In the rows, 128 means zero.
One turn moves every row onto another: examples first, then more rows asked:
q_673: [135 125 131  98 112  95 128 139 113 129 103 139 109 150 135 139 137 149
 124 115 126 128 138]
q_101: [127 124 106 119 110  90 137 136 116 137 131 145 149 124 135 162 141 152
 142 116 106 108 152]
q_191: [133 139 130 134 132 112 129 128 101 118 111  83 137 112 124 132 115 175
 138 104 106 137 108]
q_595: [157 119  97 155 128 139 124  98 132  99 139  86 159  85 125 124 150 135
 148 136 126 130 124]
q_881: [156 137 129 133  86 129 145 105 118 151 131 111 136 112 140 117 105 153
 160 110 127 123 127]
q_559: [175 144 127 104 110 119 127 103 122 124 147  91 140 140 125 140 126 126
 134 159 128 150 137]
q_863: [131 106 103 137 105 137 125 108 127 140 134 150  94 117 105 127 127 161
 146 125 142 134 134]
q_242: [150 111 104 129 107 166 114 118 143  90 101 141 117 104 114 158 152 130
 126 134 113 122 134]
q_370: [149 112 125 122 102 120 148 114 128  87 100 143 134  90 165 132 144 160
 127 127 117 122 120]
q_975: [128 116  86 146 116 114 134 106 128 119 149 124 165  89 131 149 151 146
 150 132 108 106 146]
q_373: [167 125 114 154  87 154 136 117 144 103 131 113 149  85 126 132 132 122
 159 111 128 125 137]
q_95: [133 128  81 140 103 130 139 144 143 108 128 111 125 112 132 162 150  92
 143 108 100 141 130]
q_391: [155 132 121 144  79 154 140 127 138 111 115 137 137  98 107 141 121 130
 153  95 121 114 135]
q_79: [117 129 132 141 102 104 149 131 127  84 115 122 129  94 134 135 121 159
 136  90 110 138 113]
q_204: [161 127 120 141 130 135 124 117 134  82 118  82 129 113 109 107 135 117
 134 119 142 152 111]
q_780: [132 127  98 109  98 127 131  93 142  98 138 100 114 117 144 141 156 102
 123 159 111 138 138]
q_744: [141 125 136 111 120 114 125 129 127  94 100 113  96 141 116 110 132 126
 118 114 144 148 119]
q_137: [163 120 111 109 140 130 108 125 130 102  99 116 108 152 111 146 140 117
 115 146 122 147 125]
q_646: [123 131 108 108 142  91 123 130 122 131 129 120 116 161 117 154 121 129
 122 131 110 147 125]
q_132: [170 115 112 134 110 158 118 115 148  78 104 121 119 110 108 132 144 108
 131 134 132 134 133]
q_194: [123 130  98 119 149  92 134 125 135 109 144 104 128 141 125 150 110 116
 127 143 103 158 118]
q_479: [100 127 106 123 113  92 137 108 122 150 156 123 125 128 141 141 120 150
 142 124 111 131 132]
q_947: [162 115  89 143 111 149 122 142 118 154 115 121 115 117 139 154 148 143
 155 108 119 140 126]
q_699: [113 127 112 121 115  96 146  90 128 135 149 109 115 124 143 113 102 143
 140 140 120 139 121]
q_551: [145 137 124 128 108 110 138 120 132 120 157 129 129 135  79 133 100 133
 145 125 141 148 139]
q_81: [133 127  96 117 150 110 146 123 128  84 110 124 155 110  97 127 118 124
 123 140 109 105 124]
q_543: [119 123 107 117 149 119 125  98 108 110 107  96 127 111 111 114 123 165
 122 145 110 113 116]
q_433: [181 126 112 114 133 119 149 135 122  94  98 131 170 108 141 141 132 135
 130 137 112 114 123]
q_837: [161 118  99 116 148 137 109 131 131 104 111 110 129 133 130 171 143 126
 120 153 102 150 122]
q_371: [137 127 113 144  89 127 140 104 126 146 154 112 148  94 152 133 127 153
 163 115 120 123 136]

q_595 moves to q_204
q_543 moves to q_191
Now these:
q_194 moves to q_699
q_137 moves to q_646
q_95 moves to q_780

One turn moves every row onto another: examples first, then more rows asked:
q_777: [113 155 108 137 134 123 103 163 133 152 122 151 143 129 152 157  81 111
 132 147 120 119 124 129 166  97 112 109 153 105 117 120]
q_53: [126 155 126 184  85 127 112 171 157 138 138 156 141 111 149 161 146 113
 117 130 134 114 124 125 173 130 106 115 160 142 124 119]
q_250: [112 147 118 139 127 118 103 171 114 162 124 154 151 128 142 154  95 113
 133 157 125 117 123 132 167  96 120 123 164 107 113 115]
q_835: [121  56 126 162 136 135 123 113 119 148 125 163 148 125 130 133 157 130
 129 135 116 132 120 134 127 152 113 113 119 125 120 119]
q_751: [119  51 128 160 137 132 121 109 123 148 122 165 150 118 141 131 155 120
 138 139 113 132 121 121 124 128 114 117 113 129 128 124]
q_277: [140 149 131 180  84 127 101 157 160 143 135 158 143 117 175 166 138 112
 120 141 129 113 120 107 153 100 112 129 142 150 125 128]
q_198: [133 116 119 117 137 138 125 124 138 152 134 143 145 122 131 125 202 138
 118 148 109 130 121 119 175 112 117 115 118 111 124 134]
q_570: [131 109 118 123 140 138 129 116 145 153 144 146 141 132 125 132 199 125
 119 142 121 136 116 121 177  99 108 119 125 108 129 136]
q_418: [115 146 119 139 127 119 102 165 115 164 125 155 150 134 145 158  93 113
 132 158 128 118 121 130 163  91 119 126 161 107 112 117]
q_18: [117 148 118 140 125 122 101 167 113 163 124 154 150 134 142 158  94 118
 129 157 128 116 121 133 164  99 119 124 162 105 109 113]
q_585: [118 156 109 138 132 126 100 159 131 152 123 151 143 135 153 160  80 115
 128 147 123 118 122 132 163 100 112 109 151 104 113 119]
q_336: [145 116 105 126 148 143 126 114 152 146 144 150 135 142 135 134 180 126
 104 119  98 132 106 117 172  99 108 116 120 114 140 119]
q_573: [111 126 127 158 102 129 123  89 121 168 130 160 141  98 152 106 126 122
 124 154 122 145 124 113 100 117 123 126 170 119 139 114]
q_915: [103 127 122 165 101 131 128  96 117 163 130 162 141  93 134 103 131 122
 119 142 123 143 124 123 115 126 116 117 183 112 142  99]
q_697: [138 111 117 126 133 146 120 112 137 150 133 148 146 130 129 132 199 139
 111 143 117 125 113 119 176  97 112 113 119 105 122 122]
q_950: [117  65 113 163 145 137 126 115 134 135 123 161 142 118 134 130 145 124
 127 116 100 132 121 133 135 157 107  96 116 125 133 114]
q_842: [139 121 107 117 151 135 131 126 154 147 146 144 135 133 138 129 184 125
 112 124  91 137 113 117 172 115 115 118 120 120 141 131]
q_195: [116 140 115 157 110 136 123  82 144 156 133 154 129 107 158 113 109 126
 117 141 121 150 125 121  98 136 113 110 158 116 136 122]
q_565: [128 147 128 182  84 125 106 161 161 138 133 160 145 104 168 160 142 104
 126 138 129 111 123 107 164  95 107 120 148 146 132 123]
q_45: [115  60 114 161 146 134 124 110 138 135 121 163 144 112 146 127 143 114
 136 120  97 133 122 121 131 133 108  99 110 129 140 119]
q_834: [114 130 125 161 102 132 126  91 122 169 137 159 137 111 137 112 127 129
 115 148 131 149 122 129 103 141 119 126 178 114 130 111]
q_297: [127  62 116 159 145 138 120 105 139 139 124 161 141 127 147 135 139 124
 128 124 104 134 119 127 121 146 109 105 105 128 129 124]
q_918: [147 123 106 121 145 144 122 121 145 145 136 146 138 132 141 128 183 139
 103 126  86 126 110 115 171 113 118 113 114 117 135 117]
q_163: [109  53 124 162 138 131 127 118 119 144 121 164 151 109 128 126 161 119
 137 131 109 130 123 128 137 138 112 108 124 125 132 114]
q_315: [105 138 112 160 109 136 125  86 140 150 125 157 133  89 156 105 113 118
 122 135 112 144 127 115 110 122 111 100 164 114 148 109]
q_202: [139 156 128 182  85 128 107 167 157 143 140 155 140 123 156 166 142 121
 112 135 133 114 121 125 162 136 111 125 153 145 117 123]
q_796: [143 154 131 180  84 130 101 158 160 143 137 155 141 124 168 169 139 121
 115 143 137 114 121 117 153 121 112 127 143 147 114 131]
q_877: [123 149 125 185  86 123 112 170 157 137 136 159 144 104 155 157 145 104
 123 129 126 112 123 115 173 109 107 118 160 145 135 115]
q_528: [108 140 110 164 110 138 129  89 140 151 132 156 130 102 140 109 114 125
 112 129 121 147 125 131 114 145 108 100 172 109 140 107]
q_234: [114 158 108 138 133 125 102 164 130 151 122 149 144 129 149 157  82 116
 128 146 120 117 124 133 167 105 113 107 154 104 114 117]

q_277 moves to q_565
q_570 moves to q_842
Now these:
q_45 moves to q_163
q_18 moves to q_585
q_528 moves to q_834

